Here are some points, each followed by its number:
"20 43 31 39 21 -4 24 -7 36 38 -7 8 19 -24 -7 8 -11 -1 -15 -48 -23 -61 -74 -20 -57 -8 -54 11 -25 -44 -25 -20 -51 0 -24 9 8 44 32 50 0 39" 0
"-18 -28 -39 -39 -32 -21 -56 -39 -28 10 -58 -29 10 5 -35 -5 33 0 60 22 57 13 19 44 94 33 29 27 9 -3 3 24 28 37 -3 -10 -37 20 -17 0 -28 -10" 1
"3 -45 -6 -28 -23 -24 -20 -77 -49 -17 -74 2 16 2 -43 -5 9 4 -9 -30 11 -23 -31 18 60 0 -8 20 26 14 43 44 8 68 40 1 11 51 24 8 0 -8" 2
"46 81 52 29 29 26 64 -2 8 47 22 10 5 12 0 6 11 9 -30 -27 -12 -59 -55 5 -28 -22 -68 -16 -22 -35 -10 4 -39 -10 -35 -29 -42 2 -32 0 -18 -3" 3
"32 31 38 -14 3 1 18 -55 -26 51 -35 25 49 34 -45 -1 -13 -21 -14 -10 24 -6 -66 -3 -27 -32 -83 7 -10 -54 -10 15 -13 37 25 0 -14 68 24 17 -18 3" 4
"7 46 9 -46 -18 -17 -26 -65 -30 21 15 5 42 6 -41 15 -9 -5 -12 -33 9 -63 -25 14 -10 -7 -55 -34 3 -19 22 41 -25 72 55 -8 4 57 11 45 -26 27" 5
"-6 -1 -25 -20 -19 -35 -57 -86 -22 2 -71 -21 -3 -3 -19 -8 -3 -4 10 -3 33 35 30 35 81 45 74 47 34 45 20 22 6 45 5 -18 -16 6 -27 -21 -44 -26" 6
"28 19 76 2 -6 -23 62 -39 2 36 -26 1 50 -7 -25 23 6 -1 57 -36 31 -36 -74 18 25 -14 -66 -11 -38 -78 -23 -8 -4 39 27 6 -8 11 27 27 -37 -3" 7
"11 -11 2 -5 -8 -2 -15 -15 -16 32 21 18 62 35 4 42 47 22 78 22 54 23 38 24 2 -19 -26 -32 -19 -26 -25 0 -65 -3 -47 -43 -43 -3 -32 -29 -55 -23" 8
"50 15 30 5 -7 -2 -19 -66 -14 18 -71 -31 4 -23 -45 -4 -8 9 -56 -22 40 -40 19 45 50 28 59 38 8 14 -1 20 -34 9 -24 -40 -10 0 45 -10 -67 7" 9
"43 28 7 1 -26 -5 28 -56 -8 -5 -61 -5 11 -32 -17 7 13 -3 0 19 70 1 16 28 47 41 29 24 5 -35 21 41 -73 -19 -39 -36 -47 -3 -51 24 -60 -11" 10
"-12 -2 25 -29 -29 -8 -49 -71 -1 32 -56 -10 28 -11 -15 29 7 21 41 2 57 21 69 30 19 53 43 33 5 -2 -6 0 -11 32 -11 -36 -30 -2 -70 -35 -51 -19" 11
"13 27 22 41 18 10 67 75 7 27 18 34 49 -8 1 -17 -15 3 -40 -18 7 -71 -107 -8 -91 -33 -56 -32 -7 -50 -15 2 6 43 33 -31 -11 23 6 38 -20 4" 12
"30 35 17 -8 -12 -25 -15 -60 -37 23 -96 -35 -12 -76 -38 3 -16 0 -2 -22 20 10 -12 23 51 7 -6 34 25 28 16 28 -4 92 -30 28 -11 28 -14 -25 -32 17" 13
"-12 -18 -52 -22 -20 -37 -48 -108 -25 21 -72 -26 -46 -23 -24 6 1 9 29 7 52 15 26 38 47 45 24 30 7 1 10 21 -10 31 20 1 8 57 -24 22 -30 -4" 14
"22 84 44 19 14 20 25 1 7 46 12 20 4 22 4 21 1 12 -30 -47 -29 -71 -72 -18 -35 -43 -83 -18 -18 -40 0 0 -29 2 -26 8 -21 33 6 0 -6 30" 15
"26 45 9 -5 -8 0 30 -68 -17 11 -4 -5 -23 -20 -38 -24 -19 -9 -29 -39 -20 -59 -47 -19 33 -25 -19 5 14 19 30 51 78 73 91 12 -6 38 2 -1 -33 -13" 16
"-11 -2 -9 0 -1 -57 -35 -55 -29 11 -29 -36 -7 -17 -37 -3 -5 11 39 0 -22 -22 -32 22 38 26 39 36 7 85 27 39 43 62 41 3 7 9 -7 -33 -54 -28" 17
"26 57 47 13 10 9 -23 -9 -9 18 -27 6 4 -33 -56 -16 5 -9 -39 -47 -34 -86 -51 -21 -21 -25 -41 -13 0 -2 -7 -7 8 38 39 23 1 65 45 58 25 22" 18
"22 20 -44 0 -27 -22 -44 -93 -39 2 -62 -20 -55 -44 -35 -18 -8 4 -36 -21 0 -41 -5 35 31 14 32 59 1 26 24 22 12 44 -6 16 26 36 31 37 1 35" 19
"37 23 -17 -7 -25 -30 -33 -111 -14 27 -65 -35 -54 2 -28 7 -14 -12 4 -24 53 -26 -32 31 39 19 36 38 13 9 34 13 1 29 -29 18 12 48 -35 27 -23 -5" 20
"-24 11 -9 -8 -31 -21 -65 -93 -31 16 -84 -8 -61 -30 -28 -25 20 -5 -7 -17 28 -11 -25 27 -13 5 -16 29 16 13 28 37 52 55 39 48 -1 48 25 34 0 11" 21
"18 1 -12 -21 -4 -26 -43 -76 -37 27 -3 31 38 15 25 3 43 18 58 13 68 5 42 39 63 -7 -8 5 19 -27 -17 -7 -38 -7 -22 -65 -37 11 -36 -37 -46 -17" 22
"-1 26 -9 -16 -7 -20 -3 -78 4 19 -44 -5 5 -29 -37 -27 -11 -4 -41 -37 12 -42 -29 8 -37 -14 -42 15 21 8 30 53 64 71 105 22 15 39 26 0 -36 -14" 23
"23 16 -43 -18 -23 -6 -45 -100 -36 35 -63 -19 9 18 2 34 38 26 46 38 35 3 54 38 5 24 -55 2 0 -33 7 13 -31 -14 -32 -12 -37 -2 -14 7 -39 6" 24
New points follow, each followed by the number of its nearest point above, looking only along the 8 directions in which the numbered points spread most.
"19 9 5 -5 -16 -8 16 -48 -12 27 -37 -28 35 -20 -37 -3 -1 -24 -57 -42 -3 -47 -59 -13 -58 0 -15 -1 -1 -7 13 44 69 94 75 20 12 50 16 8 -12 21" 23
"-7 -31 24 -35 -34 -12 -51 -57 -37 18 -60 -18 12 -31 -54 0 -4 -17 11 6 20 8 6 5 10 4 -2 1 15 -11 19 36 77 93 74 20 -4 35 24 8 -50 24" 2
"20 15 -17 -20 -21 -45 54 -76 -14 26 -21 -11 19 32 -6 13 7 14 -7 0 -16 -24 36 42 57 28 22 56 11 2 19 23 -18 30 -5 -54 -53 -3 -39 -17 -69 -12" 11
"14 20 24 -4 -37 -11 -67 -79 9 50 -21 15 28 24 -19 2 28 37 13 8 37 -20 20 17 -14 -27 30 -7 5 -29 -2 20 3 84 -20 -41 -42 2 -38 -28 -48 -7" 22
"3 18 13 -18 -5 -34 -16 -53 -12 32 -24 -13 108 1 -33 5 29 23 36 -14 7 -16 -11 14 8 -64 -78 -23 -18 -32 12 8 -46 20 5 24 -11 51 -4 47 -19 36" 4
"38 93 48 13 13 -5 24 -21 1 26 -48 -20 -14 -14 -49 -17 4 -12 3 -44 42 -63 -32 -5 -45 -42 -13 -10 -10 -52 7 16 -20 15 43 9 5 41 6 5 -23 41" 4
"30 48 69 24 5 -14 25 -70 -21 18 -43 -13 -42 -38 -68 -6 5 -26 -44 -35 2 -36 -3 -7 35 9 8 7 19 -21 -11 1 -37 33 40 26 -30 31 55 36 -31 40" 13
"32 84 66 21 21 17 64 11 6 29 -29 15 33 10 -31 17 25 -11 -6 -22 6 -47 -5 13 8 0 -27 18 -6 -46 -29 -5 -48 37 -72 -57 -32 8 -52 -22 -47 -16" 3
"18 55 25 27 -17 4 -41 -26 -7 39 -8 4 16 -7 -61 -28 1 -14 -23 -38 -16 -54 -76 -14 -53 3 -94 2 -5 -7 13 18 10 81 71 41 17 27 11 40 -7 7" 18
"10 19 13 8 -2 12 17 15 2 39 46 26 61 56 16 29 40 34 40 13 33 -13 -31 26 4 -9 -36 -24 -23 -42 -25 -20 -69 -39 -74 -34 -41 -19 -40 -29 -45 -14" 8
"7 15 -5 -5 -3 -15 6 0 1 39 60 19 89 58 25 19 34 31 34 16 55 19 33 -3 5 -8 -26 -16 -12 -32 -29 -15 -111 -8 -62 -54 -29 -8 -57 -24 -39 -21" 8
"24 -8 14 -26 -25 -41 13 -3 -13 34 -33 8 12 -3 -21 -35 39 21 7 17 23 -63 17 41 -2 10 -1 20 31 12 20 8 -82 57 10 -12 -30 0 -35 -30 -71 9" 11
"3 4 -5 -33 -34 -50 6 -68 -9 36 -76 -12 18 -17 4 26 51 17 65 20 39 -28 -18 48 18 9 -30 14 -5 -57 12 8 27 -17 -61 6 -25 9 3 14 -25 14" 24
"18 18 2 -1 -20 -5 -4 -14 -16 26 34 11 -10 -18 -50 10 9 -12 -46 -22 -24 -47 -3 23 15 35 -20 53 46 54 24 26 44 47 -12 -30 -23 -9 -71 -40 -59 -2" 17
"33 25 25 37 4 14 72 5 38 32 -22 36 23 -29 -19 3 44 6 25 -27 -22 -47 -47 17 -23 -26 -3 -32 2 -2 -7 -4 -28 45 -37 -58 -27 17 -44 -59 -50 -7" 3
"4 24 7 -21 -14 -64 -59 -54 21 25 -40 -26 -19 35 -49 3 20 21 15 33 57 16 19 24 0 -10 6 26 28 24 4 14 11 38 55 -36 -15 -6 -45 1 -69 -14" 11
